A single turn carries every row of the set below to another of its rows. Some are shown first; where does it send the rows asked next?
tige: [ 0.47 -0.55 -0.77  0.33 -0.40  0.10  1.14 -1.39 -1.13  0.92  1.01  1.14
  0.67  0.87 -0.36 -0.72 -0.07  2.32 -0.60  1.20  0.83 -0.09  1.41  1.79
 -0.55  0.42  0.11  0.05 -0.49 -0.03  0.38 -0.77 -1.38 -0.13  1.11 -1.63
  1.10  1.52 -1.91  1.64 -3.35  0.20  1.14  0.76 -2.22  0.46 -0.79  2.77
 -1.88  1.13  0.21 -1.23  0.17 -0.52  0.82  2.11]
zezig: [ 0.65 -0.15  0.48  0.22  0.32  0.61  0.96 -1.48 -1.85 -0.52  1.28  2.23
 -0.21  0.75 -0.09 -0.72 -0.08  1.31 -1.37  0.52  0.65 -1.23  0.47  2.67
 -1.32  0.69 -0.20  0.45  0.48 -1.24  0.32 -1.38 -0.49 -0.31  1.96 -1.21
  1.38  0.54 -1.95  2.92 -3.42 -0.57  1.71  1.01 -2.52  0.19 -0.87  3.28
 -1.16  1.27  0.72 -0.68 -0.60 -0.36 -1.04 -0.15]
vol: [ 0.20 -0.02 -0.89  0.98  0.21 -0.75  2.81 -0.91 -0.49 -1.58 -0.54  0.35
  0.33  0.62 -0.78 -0.26  0.95  2.40 -2.08 -1.46 -0.41 -0.49  0.94  0.61
 -1.32 -0.47 -1.05  0.03  0.50  0.68  1.47 -0.99 -0.21 -0.73  1.15 -0.96
 -0.97  1.83  1.06  0.21 -2.64  0.08  1.57  1.19 -1.83  1.14  0.18  2.15
 -1.60 -0.76  0.80  0.46 -2.13 -0.81  0.86 -0.01]
zege: [ 0.89 -0.44 -0.23 -1.46  0.11  0.47  1.54  0.36 -2.10 -1.84  0.07  1.69
 -0.52  0.82 -1.77 -0.57  1.12  1.42 -1.79  0.02  1.15 -1.18  1.17  1.13
 -1.05 -0.90 -0.14 -0.37  0.82  1.55 -0.29 -2.01  0.25 -0.02  0.10 -0.81
 -0.49  1.14 -2.94  1.85 -1.81  0.22  1.83  0.01 -3.20 -0.58  1.25  1.41
 -0.27 -0.52  0.60  1.09 -0.09  0.15 -0.19 -0.72]
ritu: [ 0.47 -0.58 -0.61  0.22  1.70 -0.07  0.96  0.05 -0.63 -2.81  0.73  2.59
 -0.34 -0.31 -1.86  0.08 -0.10  1.15 -1.80 -0.96 -0.48 -0.24  2.31  2.26
 -0.30 -0.24 -0.03  0.24  0.32  0.84  1.53 -1.15 -0.91  0.37  1.83 -0.51
 -0.37 -0.73 -0.18  1.54 -3.86  0.14  0.30  0.30 -3.04  1.85  0.74  0.50
  0.28 -0.37 -0.03 -1.64  0.04 -0.75  1.93  0.21]
Pekog: [-1.19 -1.67 -0.04  1.87  1.24  0.48  0.32 -1.28 -1.53 -0.96  0.90  1.01
 -1.43  1.34 -0.20 -1.49  0.01  0.88 -0.64 -0.85 -2.18 -0.20  3.21  0.88
 -1.22  0.76  1.03  0.08  1.84 -0.33  1.29  0.01 -0.19 -0.64  2.77 -0.17
 -0.13  0.06 -1.44  2.09 -2.12  0.34  2.37 -0.30 -2.24  0.49  0.34  2.60
  0.86  0.88  1.32  0.24 -0.79 -0.46  0.60  0.30]
guf: [ 0.21 -0.71 -0.10 -0.16  1.60  0.16  1.06 -1.08 -1.35 -0.22  0.69  0.26
  0.38 -1.06  0.32 -0.21  0.01  3.37 -0.78  0.49 -1.30 -1.24  1.84  2.72
  0.74 -0.17  0.88  0.93  1.21 -0.66  0.15 -0.67 -0.01 -1.34  1.52  0.12
 -0.31  0.82 -1.43  0.99 -2.77  0.88  0.51  2.25 -2.45  2.06  0.57  2.20
  1.26 -0.03  0.08 -1.26  0.68 -0.16  1.10  1.36]
pagas: [-0.33 -0.96  0.83 -1.13  0.20  0.62  0.90 -0.74 -1.29 -2.22  1.07  0.44
 -1.33  1.58 -1.00 -0.03  1.38  2.06 -1.88 -0.88  0.38 -0.09  2.56  1.13
 -1.50 -0.09 -1.19  0.49  1.35  0.76  0.04  0.28  0.85  1.08  2.41  1.03
  0.69  2.19 -1.78  1.65 -2.69 -0.71  0.74  0.27 -3.99  0.67  1.13  2.34
 -0.13 -1.08  0.47  0.20 -0.89 -0.39 -0.34  0.86]
Por: [ 0.25 -1.41  0.77 -1.31  1.80  0.67  1.46 -1.96  0.13 -0.88  1.26  0.19
 -0.11  0.02  0.32  0.54  0.43  0.89 -1.65 -0.50  0.94 -0.67  1.58  1.71
 -1.57 -0.11  2.04  0.08  0.83  1.04  1.07 -0.94  0.19  0.46  1.20  0.25
 -0.84  0.94 -1.08  1.37 -2.76  0.20  1.54  0.22 -1.65  1.52  0.93  0.55
  0.23  2.25  0.77  0.31 -0.91  0.71  1.46 -0.46]
Besad: [-0.56 -0.79  0.61 -0.33  0.75 -0.17  2.15 -0.50 -0.81  0.46  0.05  1.39
 -0.73  0.72 -1.52  0.54 -0.40  1.19 -0.43 -1.47 -1.58 -1.98  1.13  1.76
 -0.58 -0.60  1.20 -0.13  0.76 -0.69  0.11 -1.02  0.06 -1.77  1.38 -0.24
 -0.67  1.86  0.10  1.12 -2.17 -1.40  3.03  1.28 -1.09  0.02 -0.22  2.50
 -0.69 -0.83  0.65  0.02 -0.88 -1.37  2.22 -0.37]
bivot: [ 0.22  1.38  1.49 -0.35  0.42  1.39  1.61 -0.28 -1.54 -0.77  1.73  1.04
 -0.56 -0.18  0.23 -0.81 -0.34  1.84  0.63 -0.84  0.06  0.40  0.94  1.49
 -1.81  0.82 -0.86 -0.18 -0.74  0.54  0.83 -0.95 -0.30 -0.07  1.63  0.26
 -1.28 -0.39 -1.26  1.50 -2.71  0.25  2.36 -0.81 -3.10  1.25  0.63  1.90
 -0.11 -0.74  1.18 -0.49 -0.51  0.38 -0.60 -0.03]
rov: [-0.16  0.73 -1.05 -0.66  1.02 -0.02 -1.50 -0.48 -1.05 -1.04 -0.82  1.36
  0.37  0.96 -1.14 -0.54  0.09  0.19 -1.22  0.51 -0.54 -0.78  2.90  1.41
 -1.32 -1.33 -1.28 -1.06  0.88  0.58 -0.18 -1.71 -0.60  0.47  0.52 -1.59
  0.57  1.53 -1.49  2.30 -2.38 -0.92  2.39  1.27 -1.27  0.36  1.23  2.06
  0.07 -1.76  0.36  0.37 -0.73 -0.42 -0.41 -0.27]
tes: [ 0.69 -1.06  1.00  0.97  0.60  0.77  3.39 -0.93 -3.27 -0.75  1.33  0.24
  0.70  0.82 -1.89  0.17  0.20  1.83 -0.64  1.52 -0.69 -0.29  2.04  2.16
 -1.64  0.92 -0.24 -1.43  0.68 -0.97  0.95 -1.63  0.00 -0.32  1.74 -0.03
 -1.64  1.35  0.58  1.81 -2.73  0.63  1.34  1.38 -1.54  1.24  0.82  2.80
  0.48  0.21  0.74 -0.09 -0.18 -0.12  1.16  0.51]
Letup: [ 0.11 -1.03  0.05  1.13  1.52 -0.51  0.72 -1.00 -1.36 -0.76  1.19  0.80
 -0.35  1.97 -2.43  0.79  0.01  1.48 -1.61  0.12 -0.95 -0.52  2.22 -0.63
 -0.42 -0.05 -1.53 -0.11  1.90  0.51  0.45 -1.34 -0.79  1.19  0.71  0.42
  0.17  2.27 -0.85  2.39 -2.91 -1.44  1.23  1.87 -2.29  0.66  1.24  2.52
 -0.98 -1.14  1.41 -0.36  0.42 -0.59  0.97  0.85]
lor: [-0.44  0.03 -0.91 -0.60 -0.72  1.00  1.11  0.30 -1.10  0.24  1.01  0.30
 -0.22  0.61 -1.11  1.19 -0.43  1.15 -1.63 -0.26 -1.95 -1.85  1.98  1.01
 -0.90 -0.06  1.23 -0.31 -0.99 -0.27 -0.37 -1.75 -0.56 -1.03  1.88 -0.41
 -1.67  1.77  0.00  1.67 -2.57 -1.37  3.29  0.10 -1.82  0.03  1.02  2.10
 -0.67  0.35  0.16  0.56 -1.04  0.59  1.18 -0.06]
Vuz: [-1.20 -0.85 -0.88  0.73 -0.13 -0.53 -0.51 -0.12 -1.49 -0.72  0.94  1.52
 -0.48  1.75 -0.68 -1.32 -0.12  1.64 -0.01 -0.51 -1.09 -1.41  3.32  1.57
 -0.64  0.29  0.72  0.05 -0.16  0.92  1.39  0.04 -0.04 -0.30  2.47 -0.04
 -0.31  0.89 -1.75  2.75 -1.75  0.40  2.56 -0.07 -1.23  2.08 -0.69  0.98
  1.23  0.32  0.70  0.45 -0.70 -0.03  1.23  1.98]
Tovos: [ 0.31 -0.88  0.57 -0.60 -0.63  0.20  0.25 -1.92 -0.77  1.01  0.59  1.49
 -1.28  1.13 -0.49 -1.51  0.56  0.29 -1.07  1.31 -0.08 -1.69  1.18  2.40
 -1.34 -0.92 -1.61 -0.78  0.74  0.02  0.40 -0.11 -0.19  1.50  1.92 -0.31
 -1.62  0.29 -0.20  1.17 -2.74  0.10  2.25  0.32 -1.64  0.93  0.08  2.26
 -1.00  0.55  1.03 -0.67  0.71  0.55 -0.32 -1.17]
Reb: [ 0.19 -0.79  0.29 -0.83  2.17  0.16  1.62 -0.81 -2.16 -2.02  0.77  0.77
 -0.15 -1.25 -1.20  0.33  0.98  1.82 -1.31 -0.90 -0.12  0.37  3.37  2.11
 -1.28 -0.74  0.23 -0.06 -0.16  1.95  0.42  0.18  0.44  0.37  1.66 -0.83
  0.50  0.58 -0.40  2.26 -4.71  0.19  0.61 -0.20 -2.09  0.58  1.47  1.89
  0.61 -0.23  0.64  0.91 -0.81 -0.25  0.50  0.83]
Famif: [ 1.67 -0.29 -1.36 -0.18  0.95 -0.53  2.77 -0.56 -0.79 -0.95 -1.03  1.14
 -0.87  1.57 -1.72  0.59  1.48  2.05 -1.93  1.01 -0.35 -0.06  1.67  0.64
 -0.75 -0.11  0.55  0.11  2.41  0.57 -0.19 -1.00 -1.01 -0.76  0.66 -0.97
 -0.70  1.32 -0.99  1.88 -3.04  0.55  0.78  2.42 -3.02  1.49 -0.42  1.27
 -0.50 -0.98  0.92 -0.11  0.13  0.34  0.82  0.31]
daro: [ 0.16 -2.00  0.38 -1.50 -1.01 -0.93  0.00 -1.69 -1.62  1.19  0.56  0.88
 -0.36  1.06 -2.22 -1.38  0.62  2.54 -0.40  1.39 -0.90 -1.46  1.64  2.32
 -1.07  0.10 -0.53 -0.44  1.01 -0.25  0.70  0.08 -0.44  0.89  1.95 -0.52
 -1.20  2.01 -0.27  1.01 -3.37  0.30  1.67  1.87 -2.64  1.46  0.98  3.13
 -0.53  0.93  0.63 -0.37  0.69 -0.78 -0.13  0.14]
fimo: [-0.10  0.00 -0.48 -0.26  0.73  1.50 -0.14 -0.82  0.40 -1.93 -0.80  1.63
 -1.24  1.22 -0.93 -0.55  0.24  0.89 -1.61  0.50 -0.33 -0.25  2.58  1.99
 -0.72 -1.42 -0.18 -0.47  1.62  0.87  0.19 -0.42 -0.08  0.45  2.81 -1.56
 -0.47  1.45 -1.80  1.07 -2.60  0.62  0.53  1.75 -3.21  1.74 -0.02  1.50
  0.15 -1.83 -0.52 -1.31 -0.20  0.43  1.04  1.50]
Sekik: [ 0.74 -1.09  0.05 -0.28 -0.44 -0.90  0.44  0.10  0.01 -0.20  0.81  0.09
 -1.07  1.35  0.14 -0.55 -1.20  1.81 -0.86  1.56 -1.02  0.12  1.99  1.47
 -1.33 -1.22  0.26  0.20  0.33  0.66 -2.31 -1.16 -0.66  0.58  1.69 -0.45
 -0.48 -0.44 -0.91  0.84 -3.42 -0.07  1.50  0.28 -2.23  0.28 -0.78  1.35
  0.03  0.73 -0.04 -1.75 -0.49 -0.54 -0.50  0.54]
ribod: [-0.12 -0.70 -0.36 -1.38 -0.54 -1.06  0.49 -1.43 -2.15 -0.59  1.27  0.03
  0.00  0.07  0.42  0.18 -0.09  1.54 -1.47 -0.20 -0.49 -1.80  0.65  2.73
 -0.91 -0.80  0.14 -0.87  0.39  0.21  1.67 -1.21 -0.81 -0.15  0.21 -1.56
 -0.79 -1.01 -0.77  1.22 -1.79  0.75  2.59  0.04 -1.56  0.08  0.08  0.76
  0.32 -1.43 -0.04 -0.98 -0.40 -1.11  0.11  0.12]
zup: [-1.78 -1.14  0.89  1.07  0.23 -0.36 -0.16 -0.81 -0.80 -1.21  0.46  0.21
 -1.01 -0.01 -1.80  0.23  0.27  1.85 -1.61 -0.42 -1.31 -1.95  1.72 -0.70
 -0.14 -0.23 -0.36  0.35  1.08  1.44  0.48 -0.44 -0.91 -0.75  0.77 -0.57
 -0.73  1.14 -1.10  1.63 -2.43  0.75  0.53 -0.48 -2.79  0.60  0.97  3.38
  1.37 -0.86  2.15 -0.19 -0.03 -1.03  0.86  0.29]
zam: [ 0.50 -1.60  2.13 -0.22  0.82 -0.39  1.15  0.03 -1.97 -0.80  0.96  1.22
 -0.65  2.26 -1.24 -0.96 -1.32  2.25  0.34  0.96 -0.26 -0.69  1.65  2.10
 -1.52 -0.78  0.40  0.34  0.61  1.04 -1.96 -1.56  1.00  0.01  2.30 -0.31
 -0.54  1.02 -1.01  1.46 -3.82 -0.44  1.25  1.29 -2.40  0.54 -0.65  2.71
  0.35  0.90  0.47 -0.90 -0.17 -1.37 -0.34  0.03]
dafo: [ 0.19 -1.22 -0.65 -0.50  1.27  0.21 -0.11 -0.54 -0.85 -0.15 -0.45 -0.02
  0.53 -0.24  0.25 -0.58 -0.98  1.36  0.68  0.84 -1.02 -0.02  2.61  0.91
 -0.59 -0.50 -0.40 -1.90  0.53  0.99  0.99 -1.10 -0.35 -1.19  2.12 -0.63
 -2.05  0.86 -0.14  0.82 -2.44  1.11  1.56  0.40 -1.47 -0.13 -0.20  3.72
 -0.19 -0.55  0.24 -1.30 -1.09  0.05  0.18  1.65]
sola: [-0.39  0.12 -0.49  0.11  0.21  0.69  0.86 -0.82 -1.43 -2.45  0.60  1.05
  0.76  0.43 -1.77 -0.48  0.32  2.41 -3.28 -0.85 -0.03 -1.90  0.94  1.80
 -0.06 -1.77  0.08 -0.22 -0.13  0.59  1.08 -2.00  0.32 -0.32  1.39 -0.99
 -1.79  0.56 -0.60  1.00 -2.16 -0.23  1.66  2.27 -1.98 -0.52  1.00  2.74
 -0.30  0.11  0.34  1.58 -1.25  0.71  0.58  0.40]
Zafud: [-1.01  1.06  0.70  0.31  0.60 -0.04 -0.68 -0.01 -0.66 -1.26 -1.42  1.14
 -0.38  1.24 -1.53 -0.63  0.79  1.32 -1.53  0.41 -0.37 -1.27  3.60  1.49
 -0.78  0.16 -0.54 -0.79 -0.55  0.70  0.25 -0.65 -0.81 -1.34  1.18  0.23
 -1.20  0.44 -0.12  2.24 -2.19 -0.14  0.66  0.45 -1.69  1.69 -0.23  2.72
  1.62 -1.20  2.13  0.27 -1.06  0.32  0.58 -0.23]
punis: [ 0.74 -0.45  0.26 -2.08  0.94 -0.48  1.13 -1.43  0.66 -1.99  0.60  1.39
 -0.02 -0.04 -1.68 -0.30  0.46  1.65 -0.04 -0.26  0.24  0.38  0.75  1.74
 -1.56  0.38  1.93 -0.42  0.88  0.45  2.10 -1.47 -0.95 -0.45  2.38  0.24
 -1.26  1.53 -0.96  1.62 -3.55  0.56  2.29  0.78 -2.12  1.41  0.33  1.52
  1.23  1.44 -0.25 -0.31 -0.80 -0.56  1.65  0.22]
kof: [-1.01 -1.45  0.45 -0.30  0.51  0.26  0.09  0.50 -1.40 -1.12  2.57  0.57
  0.98  0.74 -0.63  0.61 -0.73  1.81 -0.87 -0.87  0.00 -2.22  0.96  1.46
 -1.64  0.25 -0.95  0.08  1.66 -0.63  0.09 -0.59  0.87  0.27  1.25  1.28
 -1.15 -0.53  0.25  2.69 -1.79 -0.35  1.30  1.37 -2.49  1.81 -0.36  2.75
  0.43  0.35  1.28 -0.26 -0.76 -0.77 -0.26  0.23]

Besad -> punis
zezig -> zam
Where do these go?
fimo -> rov
Zafud -> sola
dafo -> ribod

